In the data rows, zero lies at 4.5, halfway between 4 and 5.
Here are some points, one per row:
[6 5 6 4 5 5 2 4 4 5 4 4 5 4 4 4 5 6 6 3 3 5 6 5 5 4 2 1 2 1 2 3 3 1 2 1 2
 4 4 5 5 5 6 8 6 6 7 8 9 6 6 6 5 4 5 5 6 5 5 6 5 5 8 9]
[5 4 4 4 4 4 7 7 4 8 5 8 6 6 5 5 7 6 7 5 3 8 6 4 5 4 3 6 5 6 2 3 5 7 5 4 6
 4 4 6 5 4 6 5 4 6 7 5 6 5 4 3 4 7 5 7 3 7 3 3 2 2 2 4]
[6 5 6 8 6 3 5 3 2 3 5 3 6 4 1 5 2 6 3 3 3 5 6 4 6 5 5 4 6 7 7 5 4 6 2 4 3
 1 5 2 3 3 2 4 5 7 5 5 5 6 6 5 7 5 3 3 2 4 5 2 3 2 3 5]
[6 3 2 3 4 4 4 7 3 0 2 6 4 4 4 4 8 3 6 4 6 7 4 2 6 3 7 6 3 2 6 4 1 3 4 7 3
 4 3 3 2 3 3 6 8 7 4 4 5 3 8 2 5 2 5 7 3 3 3 6 4 2 5 2]
[4 6 3 5 5 5 3 4 4 4 6 3 2 3 5 3 8 4 2 6 5 5 5 6 3 4 6 3 4 6 6 1 4 7 7 3 4
 3 5 3 3 2 6 4 4 4 4 7 4 6 5 3 4 2 6 3 6 9 9 3 2 5 4 5]
[4 5 5 6 5 6 4 5 5 7 6 6 5 4 6 1 2 6 1 2 2 3 0 2 3 3 3 5 2 5 6 6 4 5 6 4 6
 5 6 6 7 2 4 5 8 6 3 5 6 3 6 3 4 6 8 4 5 4 4 6 4 7 5 4]
[2 4 3 3 6 2 6 5 4 4 6 2 6 6 5 2 6 5 7 6 6 6 3 5 3 6 4 3 9 5 4 7 3 4 3 4 2
 5 2 6 6 1 5 5 6 3 6 3 3 2 4 7 8 6 6 7 2 3 9 4 2 7 5 5]
[4 3 4 4 3 4 5 6 3 5 6 7 7 9 5 7 5 5 4 4 3 2 5 2 3 2 3 1 1 5 3 6 6 3 6 7 4
 4 5 3 3 4 1 4 2 2 3 2 1 2 2 5 3 4 4 5 5 6 6 5 4 4 8 7]
[1 2 3 5 2 4 7 4 5 5 4 9 6 2 8 8 3 5 5 4 7 6 8 6 6 6 7 5 5 4 4 4 4 2 6 2 6
 3 6 4 4 4 3 6 4 5 3 6 5 5 7 7 5 6 4 5 4 6 9 8 5 6 2 4]
[3 3 4 3 2 4 3 5 4 5 5 2 5 7 8 6 4 3 5 5 3 5 4 4 5 5 7 5 4 4 3 2 4 4 3 3 2
 3 4 4 7 3 3 6 5 5 7 3 4 5 3 5 2 4 4 3 3 4 3 3 3 2 2 3]
[4 3 5 3 5 2 3 4 4 4 4 4 3 5 4 3 4 5 5 7 6 3 6 5 6 5 2 6 2 4 4 3 4 2 6 4 5
 2 1 4 4 4 4 5 5 3 4 4 5 5 6 6 3 7 2 3 2 4 3 1 3 3 5 3]
[5 4 6 4 5 4 5 7 2 2 3 4 4 2 6 3 0 5 5 5 8 5 2 6 5 5 5 6 4 3 6 3 4 5 6 3 4
 5 3 3 4 5 4 2 4 5 3 4 6 4 2 6 4 4 7 6 7 5 5 4 3 1 5 4]
[5 6 4 6 5 8 4 1 4 4 1 3 4 6 4 2 5 3 3 5 4 3 7 6 3 5 3 6 6 1 8 4 8 4 5 4 2
 6 7 4 3 3 3 4 4 1 6 4 5 4 4 3 6 8 5 7 4 4 5 6 3 2 2 4]
[9 9 9 8 6 8 7 8 6 6 4 4 7 6 5 5 6 4 4 8 5 5 6 5 6 3 6 6 4 7 5 6 5 3 6 5 5
 7 5 6 6 6 5 6 5 5 3 3 4 4 4 4 2 2 3 3 3 0 5 3 1 5 5 4]
[4 2 5 4 4 7 5 5 7 5 9 6 4 7 8 6 3 5 7 6 4 5 7 4 4 3 6 3 4 5 5 6 6 5 3 5 3
 6 5 4 3 6 7 0 5 3 5 5 8 6 8 5 6 4 5 6 3 5 4 2 4 6 5 1]
[3 4 7 2 0 4 3 5 4 5 6 6 7 5 2 1 7 6 2 4 5 7 4 7 3 4 5 5 5 6 5 2 2 5 3 5 3
 3 5 4 5 6 4 2 1 3 3 4 6 6 5 6 4 6 3 6 6 2 6 6 6 4 6 1]
[4 1 3 3 3 3 1 0 3 3 3 4 2 4 4 6 6 4 5 3 4 5 4 4 5 8 7 6 6 6 8 6 6 6 8 8 8
 6 7 5 5 6 7 5 6 6 5 5 5 5 1 6 4 5 3 4 3 2 4 4 3 6 8 7]
[5 4 8 6 7 5 2 7 3 5 0 4 4 3 6 3 4 4 3 4 4 5 4 2 3 5 7 3 6 4 3 6 4 1 5 6 8
 3 7 6 6 5 8 3 4 1 5 4 2 3 6 4 6 4 5 3 4 7 3 3 7 3 5 6]
[7 8 6 3 3 2 8 5 3 4 5 4 3 3 3 7 3 5 3 4 4 2 3 4 5 5 3 5 5 4 7 5 4 4 5 5 5
 5 5 5 4 3 7 5 5 1 5 4 7 6 4 4 4 2 4 5 3 7 4 7 6 5 5 4]
[7 3 5 4 2 5 4 2 6 3 3 3 3 5 4 5 3 5 4 6 5 6 2 6 7 3 4 1 9 4 1 6 4 4 7 4 4
 2 4 1 3 3 4 5 2 4 4 3 7 5 5 2 6 5 5 4 6 5 3 5 3 6 4 2]
[5 5 4 1 5 5 5 4 7 5 4 8 6 7 7 5 5 6 4 3 5 4 2 6 4 6 4 3 6 2 4 1 6 6 3 2 5
 7 3 5 4 4 6 4 5 7 2 5 2 1 4 3 4 3 0 0 1 4 3 4 5 4 5 4]
[7 5 5 1 6 7 4 4 2 5 4 4 3 3 4 6 3 6 3 4 4 6 5 2 6 4 5 4 6 4 3 6 4 6 1 6 3
 4 3 2 3 7 5 5 5 1 3 7 4 3 5 4 2 7 5 4 7 4 5 5 2 8 2 4]
[2 9 8 5 4 3 5 4 6 8 3 2 1 7 3 2 4 4 8 4 6 5 4 1 6 6 6 3 4 5 4 3 7 4 4 6 6
 5 5 5 2 4 4 6 3 7 0 5 5 4 5 5 4 4 6 8 5 5 4 4 6 4 2 4]
[2 2 4 8 2 5 7 4 4 7 3 6 4 6 3 6 6 5 5 4 7 4 5 5 4 6 1 4 4 4 3 4 1 4 4 4 1
 5 6 4 4 6 7 4 6 4 3 3 4 3 3 4 1 2 5 2 2 3 2 3 4 5 4 4]
[7 6 5 6 5 3 4 2 3 3 4 4 5 8 5 6 5 5 5 7 6 5 3 3 1 2 2 3 1 0 1 1 2 3 3 4 5
 4 6 7 6 8 5 5 5 8 7 5 5 6 5 5 5 6 5 4 4 6 6 6 6 8 5 5]
[4 5 5 3 4 9 7 5 3 5 4 6 5 2 5 4 4 3 4 4 2 1 1 1 3 2 2 2 6 5 5 2 4 5 6 5 4
 6 4 5 6 8 4 8 7 6 5 4 6 7 4 7 9 4 5 6 5 4 4 1 7 4 4 5]
[5 5 4 5 6 6 5 3 4 3 4 5 3 5 3 5 3 5 3 4 3 4 3 6 5 7 5 6 3 5 4 6 4 3 5 3 4
 3 4 5 5 4 4 4 3 5 6 6 4 2 5 4 5 3 3 9 7 5 5 1 6 6 4 2]
[5 4 4 5 1 4 5 3 7 5 7 5 6 2 6 6 4 6 6 6 7 5 4 3 3 3 4 3 3 3 5 3 5 4 4 4 4
 1 4 5 6 6 5 5 5 2 5 5 2 3 3 1 4 3 4 4 3 1 2 2 4 3 3 7]
[6 6 5 7 5 3 3 6 4 2 6 4 5 2 4 4 4 4 4 3 4 2 7 4 5 5 4 5 5 4 2 5 6 6 5 5 5
 5 5 4 5 4 5 5 6 4 3 3 5 4 1 3 5 6 4 5 6 4 7 4 7 5 6 3]
[4 4 6 7 9 8 6 7 6 6 8 5 7 5 5 5 5 4 8 3 3 7 3 5 4 5 3 5 5 3 6 4 3 6 5 5 7
 4 5 4 4 4 1 4 1 1 3 2 5 2 2 0 2 2 2 2 4 5 5 6 7 7 6 7]
[8 4 2 4 6 7 4 7 8 6 5 3 2 4 3 2 2 4 3 4 4 3 4 5 3 2 5 3 3 7 4 6 3 4 5 6 5
 3 6 7 3 4 5 5 6 6 4 3 5 5 2 6 5 4 2 5 4 5 5 7 6 3 3 6]
[4 6 1 3 3 4 3 6 4 2 4 4 5 5 5 6 6 4 6 5 4 4 5 6 3 6 4 4 3 6 3 4 3 2 3 2 8
 6 5 3 3 4 4 2 4 4 4 5 6 6 5 5 6 6 6 2 5 1 2 3 4 3 1 5]
[9 6 5 5 6 3 5 4 5 6 5 7 3 3 2 3 3 3 4 0 7 1 5 6 3 3 8 3 6 5 6 4 4 7 6 2 5
 8 3 4 5 3 3 4 3 5 6 5 2 3 6 6 4 6 6 4 6 5 2 4 6 5 5 4]
[3 3 5 6 7 3 8 7 8 4 5 3 4 5 2 6 4 1 2 3 2 3 2 2 3 3 3 3 3 4 4 4 6 6 5 5 6
 7 7 4 7 6 7 5 5 6 7 6 4 6 7 4 3 6 3 6 6 3 6 5 3 3 5 5]
[7 2 6 5 3 4 6 4 6 4 4 3 4 2 5 3 6 2 5 3 2 4 5 5 5 7 2 6 6 3 6 5 7 2 3 7 3
 4 2 9 2 4 2 2 2 7 4 5 2 7 5 4 4 5 7 3 7 5 7 4 4 4 4 4]
[6 6 3 5 5 3 1 4 3 5 3 5 3 3 2 6 3 3 5 5 4 7 4 5 5 6 3 3 4 6 6 4 6 4 5 4 5
 5 2 3 7 6 2 2 6 4 5 3 2 5 3 5 5 4 5 6 4 7 6 6 5 4 4 1]
[4 7 5 8 4 4 6 3 7 0 5 7 3 3 6 2 5 5 3 5 2 7 4 3 4 7 5 6 5 5 2 7 6 8 5 5 3
 4 3 4 3 6 3 6 5 2 6 5 3 5 5 9 5 4 3 4 5 6 1 8 4 3 5 6]
[5 4 2 4 2 2 5 2 4 4 2 2 3 3 5 3 4 6 6 6 1 2 6 7 7 3 5 6 6 4 5 5 4 6 4 7 7
 6 6 3 7 6 4 3 5 5 3 4 4 2 5 5 3 2 5 6 5 5 5 5 6 6 6 7]
[2 4 0 3 2 3 3 4 4 4 3 5 6 6 4 4 4 7 5 8 6 7 6 6 7 6 6 7 8 7 7 6 7 4 7 6 4
 7 5 5 4 5 4 4 6 4 6 4 4 6 4 2 2 5 4 5 7 5 5 4 9 7 8 9]
[3 3 3 5 5 3 1 3 6 6 2 3 9 4 4 6 5 4 6 5 4 5 4 3 6 3 5 7 2 5 6 5 3 6 4 2 3
 6 3 4 2 4 6 5 2 4 4 4 4 4 4 6 6 5 5 5 7 6 5 5 6 5 5 4]
[4 7 6 7 5 8 6 7 6 6 5 5 6 5 4 6 4 0 3 4 5 3 5 7 5 5 6 7 5 5 3 2 5 3 2 5 4
 0 1 1 3 3 5 2 3 5 5 5 4 5 4 5 7 7 8 6 3 6 4 7 6 8 8 7]
[0 4 3 3 1 4 2 4 1 2 3 2 5 3 0 2 1 0 4 2 5 5 6 7 4 3 4 6 5 6 4 7 8 8 6 8 7
 6 6 8 6 8 6 8 3 6 6 6 5 3 5 3 4 1 4 2 2 5 4 5 3 5 4 3]
[3 1 8 1 6 6 5 3 2 3 4 2 1 3 5 7 7 5 4 6 8 4 7 5 5 5 4 6 3 9 4 6 7 7 3 1 3
 5 6 7 7 3 3 4 5 5 3 1 3 4 6 2 7 5 6 5 6 4 3 8 6 4 7 7]
[3 3 4 4 7 5 4 6 7 6 7 5 7 9 6 7 8 8 6 6 8 4 5 8 7 6 4 4 5 3 6 7 5 5 4 7 6
 3 5 4 6 6 4 7 7 5 6 6 5 5 6 7 7 4 7 4 8 6 3 5 5 1 2 1]
[0 6 3 3 8 3 4 3 5 6 8 8 4 2 6 5 4 6 4 7 4 4 6 4 5 1 5 4 6 3 2 5 3 2 4 5 4
 5 5 5 4 3 5 3 2 7 5 5 4 8 2 3 5 2 4 3 5 2 2 4 2 3 5 2]
These points spread out most along one direction. How far along it is each point below, from 0 to 99? The average is 50, and the first point in the table lies past the average. One standard deviation of the points above along it is 16.
[0 6 3 3 8 3 4 3 5 6 8 8 4 2 6 5 4 6 4 7 4 4 6 4 5 1 5 4 6 3 2 5 3 2 4 5 4
 5 5 5 4 3 5 3 2 7 5 5 4 8 2 3 5 2 4 3 5 2 2 4 2 3 5 2] 67
[7 2 6 5 3 4 6 4 6 4 4 3 4 2 5 3 6 2 5 3 2 4 5 5 5 7 2 6 6 3 6 5 7 2 3 7 3
 4 2 9 2 4 2 2 2 7 4 5 2 7 5 4 4 5 7 3 7 5 7 4 4 4 4 4] 42
[5 4 2 4 2 2 5 2 4 4 2 2 3 3 5 3 4 6 6 6 1 2 6 7 7 3 5 6 6 4 5 5 4 6 4 7 7
 6 6 3 7 6 4 3 5 5 3 4 4 2 5 5 3 2 5 6 5 5 5 5 6 6 6 7] 20
[4 7 6 7 5 8 6 7 6 6 5 5 6 5 4 6 4 0 3 4 5 3 5 7 5 5 6 7 5 5 3 2 5 3 2 5 4
 0 1 1 3 3 5 2 3 5 5 5 4 5 4 5 7 7 8 6 3 6 4 7 6 8 8 7] 65
[6 6 3 5 5 3 1 4 3 5 3 5 3 3 2 6 3 3 5 5 4 7 4 5 5 6 3 3 4 6 6 4 6 4 5 4 5
 5 2 3 7 6 2 2 6 4 5 3 2 5 3 5 5 4 5 6 4 7 6 6 5 4 4 1] 37
[4 5 5 3 4 9 7 5 3 5 4 6 5 2 5 4 4 3 4 4 2 1 1 1 3 2 2 2 6 5 5 2 4 5 6 5 4
 6 4 5 6 8 4 8 7 6 5 4 6 7 4 7 9 4 5 6 5 4 4 1 7 4 4 5] 58
[9 6 5 5 6 3 5 4 5 6 5 7 3 3 2 3 3 3 4 0 7 1 5 6 3 3 8 3 6 5 6 4 4 7 6 2 5
 8 3 4 5 3 3 4 3 5 6 5 2 3 6 6 4 6 6 4 6 5 2 4 6 5 5 4] 43
[5 4 4 5 1 4 5 3 7 5 7 5 6 2 6 6 4 6 6 6 7 5 4 3 3 3 4 3 3 3 5 3 5 4 4 4 4
 1 4 5 6 6 5 5 5 2 5 5 2 3 3 1 4 3 4 4 3 1 2 2 4 3 3 7] 66
[7 3 5 4 2 5 4 2 6 3 3 3 3 5 4 5 3 5 4 6 5 6 2 6 7 3 4 1 9 4 1 6 4 4 7 4 4
 2 4 1 3 3 4 5 2 4 4 3 7 5 5 2 6 5 5 4 6 5 3 5 3 6 4 2] 50
[5 4 6 4 5 4 5 7 2 2 3 4 4 2 6 3 0 5 5 5 8 5 2 6 5 5 5 6 4 3 6 3 4 5 6 3 4
 5 3 3 4 5 4 2 4 5 3 4 6 4 2 6 4 4 7 6 7 5 5 4 3 1 5 4] 44
[4 6 3 5 5 5 3 4 4 4 6 3 2 3 5 3 8 4 2 6 5 5 5 6 3 4 6 3 4 6 6 1 4 7 7 3 4
 3 5 3 3 2 6 4 4 4 4 7 4 6 5 3 4 2 6 3 6 9 9 3 2 5 4 5] 45
[2 9 8 5 4 3 5 4 6 8 3 2 1 7 3 2 4 4 8 4 6 5 4 1 6 6 6 3 4 5 4 3 7 4 4 6 6
 5 5 5 2 4 4 6 3 7 0 5 5 4 5 5 4 4 6 8 5 5 4 4 6 4 2 4] 49
[4 5 5 6 5 6 4 5 5 7 6 6 5 4 6 1 2 6 1 2 2 3 0 2 3 3 3 5 2 5 6 6 4 5 6 4 6
 5 6 6 7 2 4 5 8 6 3 5 6 3 6 3 4 6 8 4 5 4 4 6 4 7 5 4] 54
[3 3 4 4 7 5 4 6 7 6 7 5 7 9 6 7 8 8 6 6 8 4 5 8 7 6 4 4 5 3 6 7 5 5 4 7 6
 3 5 4 6 6 4 7 7 5 6 6 5 5 6 7 7 4 7 4 8 6 3 5 5 1 2 1] 68
[9 9 9 8 6 8 7 8 6 6 4 4 7 6 5 5 6 4 4 8 5 5 6 5 6 3 6 6 4 7 5 6 5 3 6 5 5
 7 5 6 6 6 5 6 5 5 3 3 4 4 4 4 2 2 3 3 3 0 5 3 1 5 5 4] 64
[0 4 3 3 1 4 2 4 1 2 3 2 5 3 0 2 1 0 4 2 5 5 6 7 4 3 4 6 5 6 4 7 8 8 6 8 7
 6 6 8 6 8 6 8 3 6 6 6 5 3 5 3 4 1 4 2 2 5 4 5 3 5 4 3] 2
